One turning vector, and how many ticks it has turned:
The counts run from 0 to 501.
[ 74  96 118 132 117 125 130 140 106 140 107 116 104 117 121 131 119 119
 120 161  72  78  91 140 197 122 113  99 165 114 124 131 108  90  97 183
  95 126 116 111 135 155 104 125  99  85 105 176 119 113 167 115  95 164
 144  98  77 113 151 137  89 110 139 145 120 154 144 144 124 125 131]
411
[136  88 137 135 135 124 147 105 132 139  83 105 119 134 105 131 128 122
 145 147  89  89 120 159 179 134 111  86 187 106 121 118  85 108 116 173
 113 127 126  99 113 174 101 113  96  84 121 149  98 113 149 123 103 169
 151 100  97 110 150 117  78 133 138 166 143 166 138 157 111  99 107]
112
[125 140 126 157  84 115 119 133 105 126  80 107 121 116 114 113 110 161
 125 126  93  73  99 143 215 116 137 117 118 123 138 136  98 114 113 197
 140 150 125 104 153 145 132 152  92 118 133 150 128 135 147 149 121 125
 127  97  69 130 186 121  98 128 109 126 143 137 186 170 147 110 155]
38
[139 119 177 167 123 147 139 106 121 125  94 132 124 151 114 136 154 139
 143 140  88 105 135 147 193 118 113 121 173 145 140 127  65 109 140 181
 127 124 129  71 113 173 121 115  94  94 123 136 111 102 123 145 126 154
 121 122  92 113 155 102  78 133 113 158 183 137 140 166 108  90 141]
100
[122 116 161 142 133 142 135 129 108 123 125  92 109 120 132 132 165 121
 120 154  73  81 106 119 183 110 166  93 193 141 144 127  94 112 126 172
  77 165 115 111 135 161 106 121  88 116 111 140 127 114 161 112  76 156
 112 121 100 153 141 134  86 116 152 156 138 160 150 123  96 110 160]
361
[148 120 151 157 126 138 113 131 136 118 107 103 129 137 108 134 142 119
 155 133  60  78  84 114 180 113 164  77 186 106 129 145  70 102 133 168
  77 146 120 105 121 130 133 134  98 108 110 126 100 122 126  87 114 160
 123 107 111 125 112 133  95 112 161 144 135 172 131 111  89 116 153]
64
[102 121 167 185  97 145  97 141 122 114 103 118 128 130 118 141 132 138
 140 129  53  88 109 118 218 119 135  97 141 114 135 136  63 100 154 183
  90 133 127 101 134 137 139 132 102 100 115 131 121 120 112 107 117 156
 111  99  86 140 132 114  96 125 149 127 153 139 155 130 118 114 176]
149
[116 100 141 149 146 158 149 102 116 133 124 100 109 150 109 120 146 120
 127 177  85  98 111 143 159  87 152 116 184 134 138 147  97  82 139 167
  90 121 119 104 124 177  87 120 100 100  83 141 110 117 157 114 120 151
 136 117  86  93 140 118  66 106 131 151 173 159 139 125  92 119 135]
95
[141 108 184 148 130 143 144 108 127 129 126 105 123 138 115 137 168 122
 134 151  83  96 130 123 186 118 147  88 193 140 135 127  84 129 137 175
  78 148 134  96 124 164 119 117  84  98 127 128 114 111 151 120  89 178
 109 127  94 145 133 128  83 135 141 168 142 169 133 134  94  90 160]
464
[132 119 164 191 107 122 108 124 130 120  94 115 139 147 107 128 122 154
 152 120  70  90 113 120 224 103 144  99 127 104 120 146  78 119 157 196
  97 123 136  95 137 137 146 147 110 109 134 128 115 130 131 120 132 150
 123 107  88 140 146 120  99 129 131 129 133 156 154 139 115  91 180]
434
[154 158 159 163 107 166 110 136 136 108 114  96 117 141 105 141 137 120
 128 143  77  83  87 112 185 105 171  99 155 134 150 149  74  97 129 179
  92 154 139 108 131 129 133 142  78 118 107 120 116 132 123 108 136 164
 111 110 107 120 113 103  81 113 139 129 190 155 147 122 111 120 156]
450
[129 126 109 145 112 125 127 127 142 138  95  80 111 122  92 119  92 126
 124 156  87  67  74 125 182 109 155  84 134  99 121 151 116 104  98 184
  95 142 136 127 149 140 124 148  90 110 114 159 118 144 175 107 124 159
 149  92  82 109 146 133  83 115 133 129 127 184 159 126 130 127 135]
328
[177 147 133 130 108 127 137 131 110 111  89  83 105 128 114 123 169 152
 139 127  91  82  97 139 180  98 176 113 186 150 157 130  89 106  99 143
 114 172 116  97 141 158 109 131  94 123 120 106 102 114 135 127  94 133
 133 124 121 137 169 118  93 121 140 147 151 151 178 146  91 104 153]
457
[158 111 169 152 124 129 134 113 147 117 104  95 122 145 103 134 156 135
 151 136  74  96 116 125 188 115 164  81 187 122 128 133  72 108 135 159
  79 145 137  95 123 151 121 130 104  99 121 112 100 119 141 101 102 168
 132 118 119 139 130 129  88 131 158 157 136 175 134 124  82  91 157]
264
[ 98 128 127 150  99 112 112 163  99 135  94 153 117 136 115 124 121 139
 139 134  75  75  78 130 201 113 126 114 157 115 111 153  84 106  98 206
 113 122 109  68 135 138 147 148 106  98 129 161 129 114 143 137 140 146
 127 111  83 105 158 138 113 108 115 135 112 138 132 162 131 127 162]
320
[124 119 139 123 122 134 151 115 104 131 100  98 103 120 124 129 154 136
 118 155 106  84 122 155 178 124 126 111 181 152 149 112 103 114 100 175
 127 152 120  98 127 179 104 118  78 103 119 156 121 106 167 144  83 156
 131 118  83 128 181 122  74 126 123 169 152 138 159 173 119  98 125]
8
[128 148 141 136 100 133 121 143 121 116 116  79 103 104 126 134 153 131
 118 143  79  78  98 118 196 117 161  92 155 142 153 121 102 116 103 167
  87 184 134 124 148 144 119 138  83 115 129 134 131 124 161 116  76 165
 122 110  95 165 149 134  84 123 149 140 143 158 173 132 119 112 160]
159
[112 119 156 184 100 157  99 127 128 117 106  99 130 118 116 142 120 130
 130 130  63  82  99 116 210 122 141  88 136 114 141 136  74 107 150 193
  94 142 128 116 132 136 138 139  91 113 110 144 126 129 123 101 115 152
 109  84  86 143 124 108  89 123 142 127 167 148 155 130 118 115 158]
148
[ 90  95 112 126 123 131 126 131 102 137 102 110 113 115 126 123 119 125
 129 153  73  65  77 149 182 128 121  94 175 111 128 130  96  92 102 180
 105 136  97 108 136 164 103 130  97  97 105 167 117 120 157 115  96 147
 142  93  85 111 162 128  91 102 141 150 119 154 147 147 123 129 125]
410
[107 136 163 175  93 131  98 142 128 113  98 130 116 142 111 141 142 140
 144 118  57 101 113 118 228 106 135 108 132 116 127 143  65  96 149 171
  90 126 132  91 135 134 136 128 117  83 117 125 119 110 122 111 121 168
 129 103  97 142 139 121  92 123 140 125 153 139 157 140 120 108 176]
150
[176 111 175 172 134 134 143 101 140 126 103 109 137 171  91 120 147 142
 158 139  94  98 118 126 178  95 165 105 178 122 127 150  79 117 153 173
  95 123 133  88 127 158 119 130 104 114 122 108 101 130 131 122 137 146
 119 129 102 117 139 116  86 128 130 147 157 171 130 129  86  92 159]
82
[122 100 151 163 144 167 139  97 122 136 109 109 123 141 112 127 134 120
 123 171  88  83 108 146 164 115 127 107 185 132 138 134  90  94 140 191
 108 121 119  99 111 172 100 122  80 107  91 150 116 117 137 123 128 152
 117 105  78  90 137 101  71 121 124 156 182 146 133 137 104 114 125]
197
[150 108 135 134 144 118 166 102 125 142 111  97 108 158  88 117 137 126
 135 176  99  96 115 144 162  83 155 118 185 131 118 145 117 108 108 160
  91 119 129  97 139 176  89 126 106  97 104 134 105 121 175 127 121 157
 153 134  92  94 165 139  74 115 125 154 137 185 132 134  89 109 138]
478
[133 135 106 122 113 124 141 140 102 135  83 133  94 153 108 124 140 138
 135 151  96  90  89 159 174  99 132 141 187 139 134 143  79  80  89 157
 132 119 109  67 128 163 106 130 107  90 104 143 103 101 137 142 131 140
 152 116 102  83 180 116  94 103 121 148 154 130 155 173 116 130 129]
205
[158 139 114 128 102 122 136 129 115 129  63 115 110 133 108 132 130 148
 144 130 103  80  95 165 180 122 124 122 176 134 140 128  70  95  89 165
 156 139 119  77 123 160 114 140  92 100 122 137 102 114 133 150 123 136
 148 103 101  99 177 101  88 122 119 152 157 131 167 180 124 108 115]
305
[159 149 170 152 119 151 128 144 105 114 113 117 130 145 124 130 159 127
 137 140  86  71  86 118 176 105 174 101 193 149 144 147  79 130 111 192
 102 167 124  75 126 146 141 149  79 134 131 128 129 127 131 139 125 142
  88 136 101 127 137 132 104 113 123 155 148 154 130 148 110 108 168]
269
[144 122 127 137 111 115 138 126 107 126  75 134 110 154 111 127 148 148
 147 140  91  89  98 160 183 106 125 132 185 137 134 134  70  78 108 160
 137 115 104  58 122 165 109 125 112  93 106 134 103  98 124 147 129 136
 149 116  95  97 175 110  97 117 121 151 153 131 152 174 106 115 127]
204
[155 128 165 140 122 116 150 123  96 130 109 114 124 142 120 116 168 152
 141 143  97  87 117 145 186  92 157 120 184 153 147 133  99 132 116 179
 114 152 115  83 144 174 116 130  98 118 137 128 124 119 160 157 102 136
 115 152  86 139 180 140 102 123 120 162 123 155 154 162 100  91 162]
373
[118 116 148 152 114 131 121 133 108 138  92 138 135 138 120 126 129 135
 138 135  82  75  94 136 191 130 116 103 173 117 123 136  68 119 112 213
 129 132 108  70 113 156 142 143  85  94 135 166 131 119 130 152 130 144
 111 113  76 107 152 118 111 123 108 161 140 141 124 174 136 105 139]
118
[127 139 103 118 111 140 146 137 104 136  96 108  91 119 120 129 131 128
 111 161 104  69  77 155 167 118 132 123 179 146 142 138 104  92  73 175
 130 148 114  98 128 161 104 140  77 110 111 161 118 116 162 145 117 147
 141 102  88  94 169 115  82 109 117 147 159 143 155 167 133 126 111]
207
[124 147 131 143  97 128 125 155 120 133  90 138 127 135 111 131 118 132
 131 135  90  74  82 129 198 126 119 105 152 122 119 147  88 116  81 209
 129 140 132  76 123 134 149 151  84  96 144 165 130 123 151 156 145 156
 123 110  78 101 155 126 104 121  98 145 138 146 141 174 146 114 142]
219
